In the data rows, 128 means zero.
Each row has a hidden score. How much does it go up from the first row of each pair to the second? 20 means little or no change, 40 a big rise and 0 a big fall. The score is a weighted sum of the row's numbers plus the product of two more (or one squared), each taken from its middle value.
[142 137 124 137 125 107 117  99 105 144 126 124 106  99 125 139 138 131
 158 149 150]
[118 143 133 139 121  98 124 101 161 153 125 129 119 134  98 136 111 105
  92  76 136]: 19
[ 98  80 111 107  90 119 180 164 173 150 125 164 163 143 146 119 111 141
 160 137 136]
[132 122 133 119 140  92 118 122 146 139 116 106 116 118 105 137 110 104
 105  85 146]: 23
[124 135 144 140 191  84 122  97 184 161 103 101  93  88 152 119 124 113
 116  97 113]
[107 109 106 111 104 152 168 146 123 123 152 137 133 123 145 134 112 137
 160 135 126]: 17
[127 149 132 129 158 105 102 106 128 150 115  97  90 112 127 145 127 108
  96 125 126]
[105 104 117 102 105 141 167 157 140 136 133 180 168 148 109 128 156 139
 142 141 131]: 18
[146 118 114 112 134 147 121 129 125 140 120 134 126 144 127 146 147 160
 150 143 147]
[164 138 157 152 129 133  96 133 135 122  95  87 124 105  96  99 118 102
 103  93 117]: 11
[107 123 107 131 130 111 122 104 103  89 109 143 126 124 114 102 131 150
 147 141 153]
[162 140 122 140 133 137 175 175 168 183 138 125 105 161 168  50  48 111
 104 108 160]: 21
[138 140 138 134 126 162 141 120  96 109 143 129 129 131 128 151 151 138
 146 128 140]
[139 117 124 118 107  98 143 130 115 153  99  97  86 155 139 116 136 126
 125 154  81]: 23
[164 141 140 145 120 135 116 112 113 132 122 134 112 133 103  98 119 112
 104 101 144]
[133 161 142 131 116 164 138 133 108 119 126 134 121 151 151 111 121 107
 148 146 130]: 26
[ 91 133 141 133 185 106 102  97 128 137  94  88  97  90 149 105 123 115
 102 130 116]
[164 145 132 149 128 148 121 122 101 124 143 124 110 114 114 149 152 139
 148 153 162]: 23
[111  96  84  72 128 127 156 134 115 102 145 131 139 127 129 161 141 126
 146 125  65]
[165 156 138 140 136  88  88 120 154 134  74  68 116 103 148  85  95  93
  95 102 152]: 30
[116 126 105 130 129 111 116 110 106  99 119 131 135 128 137 127 144 168
 151 136 147]
[136 122 129 113 132 124  99 129 130 116 110  90  93 135 126 128 120 133
 149 156 132]: 23
[ 85 139 130 133 129  79 100 128 141 132 125 116 160 140  96  85 115 145
 146 153 140]
[ 89 142 120 124 123 153 171 154 143 112 152 173 152 151 115 114 133 143
 169 150 161]: 18
[147 165 151 143 114 127  91 112 102 121 139 131 138 116 112 108 105  99
  88 100 132]
[146 133 133 138 113 111 104 101 103 114 108 136 121 103 107 130 122 113
 164 144 148]: 16
[139 151 140 133 116 155 138 117 100 111 153 135 131 146 124 153 157 140
 153 130 147]
[142 143 126 119 102 132 162 137 113 138 126 145 126 142 126 140 150 134
 123 133 134]: 15
[ 90  98 143 126 141 116 108 136 146 128 129 115  96 128 118 137 149 129
 133 125 158]
[ 69 119 130 138 120 172 160 146 129 111 148 135 149 148 122 164 153 168
 153 158 141]: 32
[136 123 114 103  90 135 148 144 139 117 147 149 151 153 139 154 159 149
 138 136 101]
[134 152 151 141 140 128 100 125 113 161 108 128 107 107 122 128 113 101
  96 140 118]: 22
[144 123 117 150 129 135 140 143 122 112 146 136 120 121 106  77 102 121
 110 107 132]
[150 143 135 124 114 100 138 137 155 185 129 131 127 136 130 130 128 114
 103  97 134]: 18
[133 137 118 116 104 112 138 118 125 164 142 129 114 158 118 135 143 131
 123 126 104]
[165 142 135 117 114 142 134 125 106  90 159 136 119 109 117 116 110 138
 137 134 136]: 18
[151 155 143 154 121 131 100 130 114 108 138 123 116 123  99 133 128 111
 153 141 146]
[ 89 101 149 137 150 123 113 137 141 122 122 112 102 132 124 140 151 131
 136 125 157]: 13
[143 133 132 166 132 146 130 111 100 123 147 133 117 100 119 156 132 131
 136 128 138]
[112 150 131 140 152 117 124 104 134 196  87 133 125 119 147  84 149 143
 146 134  54]: 30
[109 118  97 140 138 107 149 126 132 180 120 130 125 137 155 132 110 119
 117 137 108]
[115 100  86  68 144  93 156 143 131 112 131 135 135 125 139 145 131 130
 132 139  51]: 29
[112 116  90 140 179 108 108  97 111 149 115 100 125 105 162  95  73  60
  78 103 146]
[145 122 130 115 134 123  99 126 118 100 102  90 104 142 123 130 116 121
 143 157 143]: 18
[132 121 124 105  86 129 145 138 125 109 149 156 153 143 140 150 154 160
 151 125  86]
[ 79  94 119 132 114 162 149 127 138 116 134 135 152 164 139 145 160 156
 150 183 130]: 35
[136 105 150 144 121 126 125 135 116 135 134 134 120 114 100 163 143 130
 118 109 131]
[140 110 105 103 105 104 136 122 123 152 129 116  95 152 130 108 122 134
 149 147 120]: 32
[140 136 133 140 115 128 155 151 145 180 142 126 139 139 164  89  56  88
 101  98 154]
[129 102 125 140 127 145 119 100  95 113 140 121 104  96 132 143 135 128
 137 113 132]: 18
[146 140 139 122 136 107 132 126 134 139 105 121 112 115 137 137 106 117
 105 110 117]
[119 105 103 109  92 120 192 175 157 131 124 171 169 147 129 118 128 129
 147 132 128]: 22
[124 115 100  99  86 139 129 146 127 155 167 162 155 169 132 138 151 156
 149 125 130]
[115 135 126 119 134  81 124 130 165 163  99  86 114 110 110 134 116 108
 103  91 130]: 27
[ 76 113 142 126 119 175 164 143 137 103 147 134 151 144 123 173 156 172
 153 147 154]
[158 132 134 131 134 106 131 147 149 197 103 102 123 114 145 127 120 128
 115 110 125]: 11
[127 136 131 137 131  98  92 130 150 144  90  98 115 136 111 123 117 108
  99  85 124]
[124 128 113 143 140 121 123 103 108 101 128 136 125 103 127 119 133 151
 151 139 152]: 16
[ 74  96 113 134 115 151 133 131 126 123 135 148 149 164 142 133 157 147
 151 176 127]
[145 125 128 142 121 126 112 118 110 127 162 151 134 112  87 129 103  98
  85  73 128]: 9
[152 133 152 141 150 115  85 133 130 151  89  84  86 118 110 109 122 106
 101 125 117]
[143 126 115 128 115 153 130 140 131 107 170 160 150 135 103  71  93 103
  96 130 156]: 24
[127 108 128 141 156 137 105 108 104 108 121 112  98  98 158 149 132 126
 153 135 136]
[139 118 111 112 156 138 118 146 134 120  89  92 124 158 150 127 116 118
 104 174 135]: 30
[ 96 141 140 156 154  90  98 125 104 117 105 148 133 113 120 104 126 120
 150 135 156]
[141 119 128 118 123 104 118 123 124 140 128 121 126 107  91 120 125 112
 102  82 125]: 26
[144 130 122 141 132 134 114 120 111  85 153 150 140 118  96  78 105 104
  97  80 137]
[123 133 162 165 185 107  94 131 155 145  73  93  87 102 174  87 112  98
  96 137 125]: 20
[158 150 157 145 126 131  99 125 117 115 126 110 121 105  81 115  99 110
  95  86 152]
[129 125 128 145 155 125 101 108 115 101 126 108  91  93 147 140 131 126
 157 138 152]: 20
[129 106 124 125 110 148 145 142 122  97 151 140 166 156 144 139 155 146
 149 138 110]
[125 137 126 128 148 159 148 130 111 111 148 148 131 124 126 146 137 137
 132 130 109]: 20
[120 115 106 144 168 135 113 137 143 113  95 102 112 104 156 108  90  78
  82 136 134]
[142 121 113 102  95 139 154 136 123 116 163 146 128 142 122 150 148 149
 142 123 122]: 10
[112 136 152 162 167 116 100 125 131 147  80 105  96 105 162  97 105  93
  82 139 119]
[144 159 156 143 132 121 103 113 119 113 113  88 111  93  81  98  91  98
  95 111 139]: 22
[146 146 124 126 106 148 131 115 145 130 135 130 126 147 131  86  85  91
  99 106 121]
[ 95  97 126 112 106 156 139 146 130 111 150 141 166 155 145 133 167 148
 132 164 125]: 27
[138 162 152 140 119 133 105 139 127  93 133 142 134 119 108 131 105 111
 148 144 146]
[121 102 126 128 109 178 166 147 126 116 157 150 163 144 119 176 169 170
 149 130 144]: 33
[ 94 140 120 132 107 142 132 123 124 105 127 120 103  93 113 167 146 154
 136 128  65]
[127 108 119 133 150 137 123 111 103 111 130 104  87  93 149 146 139 142
 153 135 141]: 8
[153 138 151 149 130 121  94 126 124 124 112 106 118 119  85 100 106 104
  99  97 122]
[ 85 132 137 122 125  97 140 115  96 126  97 154 155 169 135  73 110 164
 158 178 142]: 37
[130 119 128 125 147 114 138 136 129 120 132 134 124 115  83 113 114 105
  95  86 102]
[100 103 120 112 115  99 169 155 149 160 103 144 141 130 139 126 123 124
 129 151 132]: 23
[ 93 134 122 110 147  83  98  97  89 135  95 121 129 115 162  83 103 171
 164 147 136]
[137 119 105 102  96 138 157 138 121 115 161 147 127 145 116 153 154 150
 150 123 115]: 16
[104 101 129 122 110 164 148 127 116 102 137 143 131 124 115 175 171 166
 145 125 118]
[157 133 141 137 124 159 131 106  90 127 141 125 129 117 127 157 160 141
 131 138 140]: 24
[130 125 108 131 121 168 157 141 148 128 125 163 152 137 110 150 156 153
 146 128 163]
[104 148 148 140 181 109 104 101 125 141 100  98 102  93 148 108 122 106
 101 128 125]: 7
[133 102  89  94  95 127 144 146 147 119 146 148 134 148 137 166 164 147
 153 135 104]
[101 104 117 121 124 114 176 155 145 157 110 145 139 130 142 133 130 124
 123 151 130]: 11
[178 159 143 132 105 125 174 182 172 152 123 103 124 160 136  84  90  87
  90 101 140]
[ 81  91 133 134 114 151 123 118 125 139 137 139 139 138 145 125 151 154
 153 148 140]: 27
[ 84 132 127 114 104 129 128 116 112 100 132 120 103  90 142 150 132 157
 141 143  46]
[121 124 129 119  98 137 170 160 162 147  99 157 140 153 146 153 145 127
 130 133 153]: 9
[106  98 135 118 101 135 129 120 114 105 149 133 143 125 150 139 169 154
 140 136  87]
[137 133 132 130 144 112 112 132 129 166 115 107 115  93 115 139 119 103
 104 113 130]: 29
[100 124 107 122 103 156 139 124 110  95 142 135 138 133 138 163 173 151
 141 130  85]
[ 96 133 142 137 182  97 106 101 141 147 116 122 105  93 144 128 136 117
 110 119 123]: 15
[123 123 112 138 142 122 110 101 106 101 129 126 109  94 138 126 127 138
 151 134 151]
[141 120 108  97 108 129 168 149 134 116 167 147 152 149 126 150 146 154
 137 129 104]: 19
[148 155 139 146 117 151 131 120 134 155 139 145 128 108 113 151 151 160
 141 121 137]
[141 148 140 124 108  98 117 143 142 175 111 109 129 136 129 133 113 108
 106  96 146]: 18
[159 155 141 141 142  86  98 114 162 134  90  77 113  99 139 101  99  99
  92  90 150]
[171 148 124 138 121 126 108 121 103 122 138 122 104  97 117 144 136 131
 147 148 162]: 17
[170 156 145 130 121 107  97 135 130 161  85 113 125 135 134  98  83  72
  76  86 133]
[135 141 143 134 116 143 119 133 110 104 156 154 148 136 103  98 114  98
 112 101 138]: 21
[127  98 135 136 119 149 141 128 116  96 156 138 151 132 140 143 162 151
 142 137  93]
[ 90  88 146 130 107 141 116 115 125 138 136 130 157 141 164 127 149 147
 160 140 118]: 35
[161 155 147 139 136 155 129 136 140 133 120 106 131 146 120 100 104 109
  95  76 139]
[100 102 134 144 122 181 159 138 121 117 152 148 156 135 105 165 166 155
 154 132 151]: 35
[128 133 150 129 108 104 126 103 116  96 143 139 144 129 124 127 132 171
 165 145 142]
[127 136 140 128 153  85 120  99 158 145 100  95 102  82 148 142 118 106
 104 110 120]: 38
[162 150 151 148 120 121 106 119 122 112 116 100 119 101  69  96  94 100
  92  91 132]
[134 141 140 136 146 113  87 125 108 137 106  94 113 107 115 131 107 104
  98 116 131]: 20
[129 114 126 107  93 119 139 142 129 116 153 153 168 149 149 135 134 142
 138 118  68]
[157 142 134 129 101 139 145 136 120 131 146 157 166 146 110 152 156 148
 130 111 132]: 26
[134 152 146 141 114 141 112 132 112 106 153 136 116 125 118 141 133 120
 148 138 136]
[ 71 138 130 126 131  86 105 144 154 123 115 110 149 154 111  99 132 148
 141 143 146]: 25
[132 113 111  95 115 112 151 128 125 104 134 158 140 126 150 149 141 138
 129 135  51]
[119 103 100 151 149 142 113 130 116 108 122 140 119 137 138  82  77  87
  81  96 132]: 23
[100 106 108 159 165  94 123 102 137 204 120 108 103 129 176 100 115 118
 116 140  90]
[136 114 104 107 163 138 113 145 124 116  93  85 111 160 128 124 107 117
 116 167 129]: 23
[114 130 113 144 153 119 102 114 122  94 124 120 102  89 139 133 129 131
 156 140 151]
[154 138 136 120 102 110 118 121 123 153 136 142 128 127  98 118 126 110
  99  89 126]: 14
[145 174 155 137 121 130 113 111 103 104 160 146 133 111  74  85 102  90
  91 107 132]
[154 138 134 131 114 107 102 125 117 160 121 132 125 127 117 131 115 106
 103 103 137]: 22
[144 141 153 138 121 144 127 125 106 110 150 141 124 113 129 137 118 130
 143 138 130]
[110 139 139 135 166 127 108 131 111 147  94 112 109  96 140 136 118 101
  87 134 110]: 25
[147 146 124 113 101 144 158 140 133 105 129 152 148 128  97 151 157 152
 138 122 134]
[116 134 137 131 121 163 175 158 142 129 161 181 173 152 114 138 147 140
 151 144 165]: 30
[107 125 113 126 125 112 139 124 116 105 122 138 139 133 121 122 152 168
 149 136 156]
[106 116 138 119 110 160 141 148 131 111 157 136 156 161 134 145 164 151
 140 164 133]: 28
[122 136 122 116 134 162 146 126 110 103 146 145 134 123 150 134 138 131
 127 161 132]
[124 100 103 101  97 167 178 156 161 150 134 163 155 144 130 156 148 150
 150 138 115]: 22
[130 152 138 130 120 139 114 133 119 101 138 139 120 115 105 138 118 122
 152 143 143]
[145 127 121 138 145 147 115 103  94 119 123 114 101  92 150 157 141 132
 149 136 143]: 16
[152 151 160 150 128 136 111 134 132 114 107 130 129 105  76  66  91  81
  85  74  69]
[ 91 116  94 111 162 114 128 100 108 124 168 166 144 122  85 120 108 102
  92  99 123]: 25
[111 103 101 115 159 131 105 102 110  97 148 146 138 125 113  95  79  96
 102  95 124]
[145 118 106  97  98 149 152 152 139 113 157 136 127 151 120 161 157 150
 151 150 117]: 21
[111 111  95 106  90 140 172 152 168 146 188 202 184 162 156 132 117 130
 160 156 123]
[147 143 126 114 101 138 146 136 119 118 150 151 137 138 114 153 156 162
 145 129 132]: 14
[122 102 133 142 145 149 139 112  89 115 132 122 112 112 159 148 149 141
 136 122 121]
[106 147 142 124 182  97 108 107 138 149  82  76 105  96 165 101 128 115
 107 122 120]: 19
[127 125 112  96  91 147 169 156 153 143 187 192 174 155 155 143 138 134
 160 150 139]
[127 119 108 121 102 147 146 131 123 126 158 142 122 141 124 141 156 146
 150 135 121]: 19
[141 151 128 127 127 159 142 143 161 134 137 160 162 134 104 124 124 124
 118 168 136]
[115 104 122 112 100 140 134 125 119 130 143 140 163 155 152 136 162 166
 147 141 136]: 23
[117 113 115 103  92 131 144 135 117 105 148 153 160 143 143 147 146 149
 141 126  67]
[122  92 130 126 110 165 150 140 127 102 162 142 124 124 119 156 172 160
 141 130 123]: 17
[146 144 136 144 130 115 117 100  96 130 113 111 101  94 125 138 137 132
 159 151 153]
[100 116 128 121 111 165 146 151 137 117 167 150 155 168 127 149 153 154
 149 170 140]: 33
[144 142 156 149 203  85 101 119 189 169  82  70  98  86 178  87 115 106
 127 120 109]
[128 147 133 116 135 163 141 128 112 101 151 152 139 119 139 131 126 120
 123 149 127]: 22
[150 132 145 134 121 106  71 131 123 136 102  83 130 115 106 107  98 105
  98 100 150]
[113 130 115 101 185 108 123 101 162 145 113  97  86 137 136 141 113  98
 103 116 109]: 16
[ 99 140 141 132 174 101 110  90 125 138 106 114 103  90 137 116 117 104
 101 120 121]
[137 133 130 122 146 163 142 130 106 106 144 152 140 116 139 147 123 144
 134 140  99]: 30
[105 135 126 140 126 156 144 150 143 138 134 120 123 142 134 119 114 120
 141 169 121]
[114 140 134 117 141 139 117 127 137 174  76 130 121 139 166 100 160 147
 134 121 103]: 29
[137 121 105 112 166 120 104 125 121 118  77  57  93 161 137 119 109 132
 128 160 111]
[ 42 127 149 136 142  61 116 128 113 171  98 173 164 169 144  61 102 151
 177 166 121]: 31
[137 146 144 139 112 136 129 110  86  84 162 150 142 123  88  74  92 100
  95  96 136]
[137 149 127 112 100 146 153 139 136 107 139 153 153 132  98 150 155 144
 134 127 129]: 21
[129 117 123 110  94 132 145 140 133 118 141 154 173 157 152 154 160 151
 145 130  72]
[ 98 118 145 130 124  72  96 122 106 142 111 152 150 160 125  75  96 173
 162 162 132]: 25
[164 151 144 137 113 141 116 131 152 122 114 110 119 154 135  89  86  72
  92  85 150]
[119 134 161 165 175 113  78 121 128 140  77 100  91  95 157 102 106  98
  95 134 122]: 23
[130 160 149 144 155 115  78 125 105 145  94  93 109  84 126 114 113 100
 103 150 131]
[161 154 157 149 137 142 115 156 155 123 118 103 128 155 117 145 124 112
 101 147 145]: 14
[128 100 107 105  87 123 183 165 151 123 118 161 153 146 129 127 139 137
 151 147 135]
[131 115 144 145 118 101 130 122 130  96 120 133 133 148 122 124 136 185
 163 141 138]: 11
[104 105 124 131 108 147 142 119 120  95 160 142 119 114 126 166 174 160
 138 119  90]
[120 121 112 117 117 137 163 144 138 141 158 156 138 165 123 115 117 137
 166 146 159]: 22
[ 99 136 134 146 147  84  92 120 100 117 103 145 133 111 123 105 128 121
 151 137 159]
[151 130 144 126 123 102  93 117 126 140 135 111 125 116  98 127 119 106
  99  88 150]: 23
[111 120 127 137 117  97 122 118 126 100 123 136 132 141 106 108 136 176
 159 143 143]
[139 120 141 131 124 107 104 119 133 143 131 118 127 120 105 130 125 111
 100  82 140]: 19
[137 130 119 146 126 106 120 105 117 169 132 133 116 137 144 127 120 122
 133 130 120]
[142 123 138 122 132  98 111 118 126 131 123 112 124 100  93 122 122 119
 103  81 130]: 21
[160 135 130 126 155  65 120 109 174 176  83  96 107 119 156 123 113 107
 106  91 138]
[158 142 138 130 116 113 128 149 140 173 121 120 120 137 123 129 117  99
 111  89 139]: 12
[144 113 103 112 117 129 159 143 134 149 144 128 109 153 123 107 115 124
 153 144 143]
[ 93  95 132 109 102 154 135 151 138 119 155 140 165 156 148 139 173 153
 132 160 123]: 25
[134 123 105 141 141 163 144 122 128 147 139 133 141 156 139 109 101  99
  96 154 159]
[137 160 158 141 134 123 102 103 116 150 103 126 102 112 121 129 106 101
  91 137 115]: 8
[126 109 116 101  90 133 147 147 145 122 139 145 153 140 140 150 155 156
 139 130  76]
[116 158 136 138 112  90 119 109 169 155 130 146 129 134 103 124 106 108
  96  77 128]: 23
[137 130 143 131 129 152 133 107 110 101 142 126 116 103 123 149 128 139
 151 131 122]
[148 127 140 126 122 121 100 123 107 168 110  90 108 140 135 118 136 145
 144 124  77]: 26
[166 143 152 153 125 150 127 115 109 123 146 126 109 101 111 150 130 133
 148 129 150]
[123  97 121 123 107 152 133 125 117 104 160 149 143 118 150 121 102 141
 131 135 146]: 28
[121  90 132 129 112 160 154 133 114  82 150 135 123 134 127 166 170 156
 146 125 118]
[133 111 117 132 110  89 117 103  89 125 114 143 143 157 124  80  92 170
 155 147 139]: 33
[145 148 126 125 131 166 156 136 123 129 147 144 137 113 115 137 120 148
 135 128 131]
[ 85 141 122 134 116 167 151 126 126 122 132 133 144 141 113 153 164 144
 160 142 124]: 26
[161 150 144 157 144 145 155 178 170 162 101  99  93 185 166  54  59  90
  96  88 158]
[174 146 133 127 119 135 124 124 123 111 136 122 109 143 134 132 123 124
 123 164 155]: 29
[148 132 149 131 116 144 115 109 109 118 154 133 118 111 113 149 124 130
 150 134 152]
[139 109  88  82 118 110 159 140 135 103 135 129 132 114 134 152 146 149
 148 130  85]: 37
[176 163 142 128 112 135 108 143 156 160 115 123 104 155 120 114  84  67
  93  99 140]
[118  97 106  90 180 110 121 123 136 148 141 122 122 147 125 131 112 113
 101  79 121]: 13
[143 153 140 132 135 165 148 136 120 120 152 140 138 118 119 142 124 142
 137 135 133]
[116 136 125 123 101 141 108 122 105  90 145 133 153 132 154 129 108 158
 136 143 140]: 26
[169 146 145 128 113 128 147 147 131 150 139 121 146 155 121 117  88 119
 111  88 136]
[150 158 139 125 118 116 122 103 138 133 165 147 130 120 102 115 116  98
 109  88 144]: 22
[128 127 126 119 114  90 100 111 118 113 126 111 136 121  91 115 108  96
 101  82 135]
[118  98  91  82 138 109 139 130 140 126 116 153 138 123 151 156 149 153
 134 120  45]: 20
[132 106 121 143 128 133 129 107 104 120 144 134 120 102 137 139 151 133
 136 132 155]
[134 126 140 129 138 143 128 130 122  92 155 140 124 106 140 119 106 129
 139 138  82]: 20
[126 118 105  93  89 149 173 164 159 145 181 188 174 153 151 140 139 130
 158 137 127]
[107 137 136 153 131  85  89 146 127 110 122 105 141 118 100 104 119 154
 152 157 142]: 27
[162 144 117 105 107 105 107 110 113 140 133 139 125 117  93 107  93 113
 112  95 135]
[177 150 142 125 141 110 108 136 141 160  83  89 100 114 146  98  72  78
  73 117 140]: 22
[128 145 131 127 168  99 124 102 141 155 114 102  82 111 126 151 135 122
 106 121 138]
[132 106  96 128 136 142 130 156 148 140 119 119 149 190 155 110  87  81
  73  87 127]: 20
[ 65 117 113 140 118 165 146 134 138 122 158 157 142 168 126 153 145 166
 159 185 126]
[128 117 106 101 156 134 129 155 146 146 103 102 134 157 156 123 115 103
 106 175 123]: 11
[ 91 130 133 151 153  94 104 129 105 115 101 145 134 112 120 103 122 124
 154 135 157]
[142 130 128 128 127 121 108 112 106 100 103 111 112 133 111 132 128 111
 149 158 153]: 21
[ 99 126 134 118 214 104 130 104 173 149  99  96  89 114 173  97 114 108
 118 136  90]
[110 110 102 101 137 144 128 131 105  95 115  97 122 133 183 135 118 153
 152 156 101]: 29
[151 131 159 146 125 125 119 152 131 119 112 103 141 120 101 151 138 130
 126 115 152]
[142 120 110  99 101 154 155 154 145 117 166 150 142 162 126 162 155 143
 146 147 121]: 27
[ 99 118 122 127 124 153 173 148 139 135 162 175 157 160 129 113 108 137
 168 148 154]
[143 151 127 127 118 152 131 134 124 129 151 152 133 124 118 141 133 142
 144 134 141]: 16
[159 148 133 154 126 136 117 119 110 113 138 114 126 104 107  72  82  84
  88  90 166]
[125 112 100 141 144 136 124 125 128 113 137 141 124 130 128  88  88  95
  95  95 141]: 22
[127 154 134 125 112  97 104 112 157 146 125 144 127 136 101 124 106 102
  92  72 136]
[114 148 143 133 167 116 113 106 124 147 117 116 105 102 130 140 125 109
 102 125 123]: 14
[131 134 155 148 130 129 119 150 157 139 117  95 139 143 105 150 128 123
 115 116 128]
[149 123 105 104 101 147 140 129 152 149 170 157 165 150 112 150 146 147
 141 137 119]: 31
[104 103  86  92 198 111 123 107 134 143 132 121 111 143 141 120 103  94
  85 111 105]
[135 124 122 110  95 122 153 130 128 103 155 147 157 140 145 133 136 147
 131 126  71]: 17
[101 104 139 137 145 123 117 137 140 130 122 119 107 126 125 148 153 132
 136 136 152]
[125 114  95  84 132 125 148 144 124  95 138 131 128 117 125 153 133 121
 142 131  62]: 30
[174 152 137 141 118 138 123 122 142 131 132 123 108 168 136 140 128 120
 121 162 144]
[113 100 140 130 113 160 150 135 117  85 152 140 122 137 119 160 162 155
 146 130 127]: 14
[ 91 132 122 122 104 146 137 123 126  99 140 127 112  88 120 165 162 152
 145 129  78]
[113 142 132 127 172 101 123  97 126 142 106 102  85  95 127 146 137 120
 109 121 127]: 14
[141 137 139 124 106  96  89 127 122 127 130 111 134 123  91 113 112 101
  93  81 145]
[102 144 125 119 166 118  93 108 102 121 130 124 126 109  98  94 110  97
 112  92 128]: 16
[157 135 145 147 119 142 122 105  97 119 140 121 108 100 114 147 131 133
 144 130 143]
[ 95 117 152 154 138  69  85 117 100 120 106 128 140 128 108  94 115 131
 152 145 138]: 20
[115 135 150 166 167 112  99 125 140 137  74  95  85 121 179 109 116  97
  89 136 128]
[147 144 123 116 101 146 155 145 130 118 146 148 153 133 104 153 155 151
 137 127 127]: 22
[127 105 132 134 129 148 121 120 112 137 148 132 119 100 135 159 165 148
 141 119 151]
[137 120 122 119 136 144 123 127 108 130 143 137 127 131 126 136 137 139
 145 154 142]: 25
[ 97 112 143 126 107 147 139 118 122 128 158 145 137 141 135 134 155 160
 158 135 142]
[165 151 141 130 109 124 141 142 127 152 137 127 138 145 115 119 103 121
 109  91 132]: 13
[143 119 127 122 171 146 130 125 121 147 109  88 103 163 138 115 104 105
  97 169 116]
[142 144 123 120 101 145 152 134 135 110 140 152 153 139 108 157 151 140
 133 122 130]: 17
[154 148 130 126 137 108 134 146 153 167  93 101 114 115 150 129 121 105
 106 109 130]
[149 147 128 142 120 137 119 104  93 116 134 128 120 131 110 153 138 152
 144 149 157]: 18
[140 136 133 130 144 152 146 119 108 105 149 143 128 113 131 134 108 133
 133 148  97]
[105  94 136 122 131 128 147 140 147 141 136 119 123 119 128 154 161 152
 154 132 151]: 15
[138 141 164 151 192  94  86 138 173 165  71  83  93 101 177  74 124 108
 122 129 124]
[123 111 102  90 105  89 128 124 122 157 104 108  97 154 149 101 125 132
 141 143 106]: 29
[149 131 133 159 126 143 121 109  88 118 146 126 113 105 122 166 146 149
 134 127 134]
[124  99 126 142 135 145 134 115 110 127 141 127 109  96 136 149 152 139
 133 124 149]: 18
[124 147 168 151 174 106  71 125 135 145  80  95 103  93 152  92 112 113
 100 129 125]
[169 152 135 113 105 122 132 135 127 138 137 125 134 129 107 104  95 105
  99  86 135]: 21
[153 140 140 140 114 149 123 103  88 119 139 121 115 123 113 149 154 138
 138 142 153]
[124 143 153 137 153  91 106 102 149 146 100  96 111  87 150 125 112 103
  95 115 123]: 22
[145 141 121 115 103 120 147 126 123 127 151 153 140 144 129 140 140 127
 127 142  83]
[116 120 110 144 139 102 125 109 130 181 131 133 119 135 157 122 116 126
 124 134 109]: 21
[149 131 139 149 130 158 129 105 115 129 144 135 120 106 116 158 148 143
 143 131 144]
[119 125 104  97 101 144 156 134 114  99 146 127 132 124 124 171 166 152
 143 142 109]: 22
[123  98 127 135 137 149 134 122 113 135 143 122 105  99 128 155 155 144
 140 128 154]
[146 140 128 146 172  83 110 115 187 161  79  81 102 106 164  93 106 116
 106 122 114]: 38
[102 147 135 129 123  88  94 148 155 137  85 103 132 130 105 106 109  98
  95  77  98]
[128 116 100  89 122 118 169 149 137 111 156 142 149 135 126 147 138 146
 131 132  83]: 16
[112 100 124 116 109 110 187 171 149 146 100 143 145 140 144 124 122 126
 140 155 139]
[129 114  93  90 105 110 148 131 128 146 122 111  96 149 143 114 141 135
 148 145 114]: 32
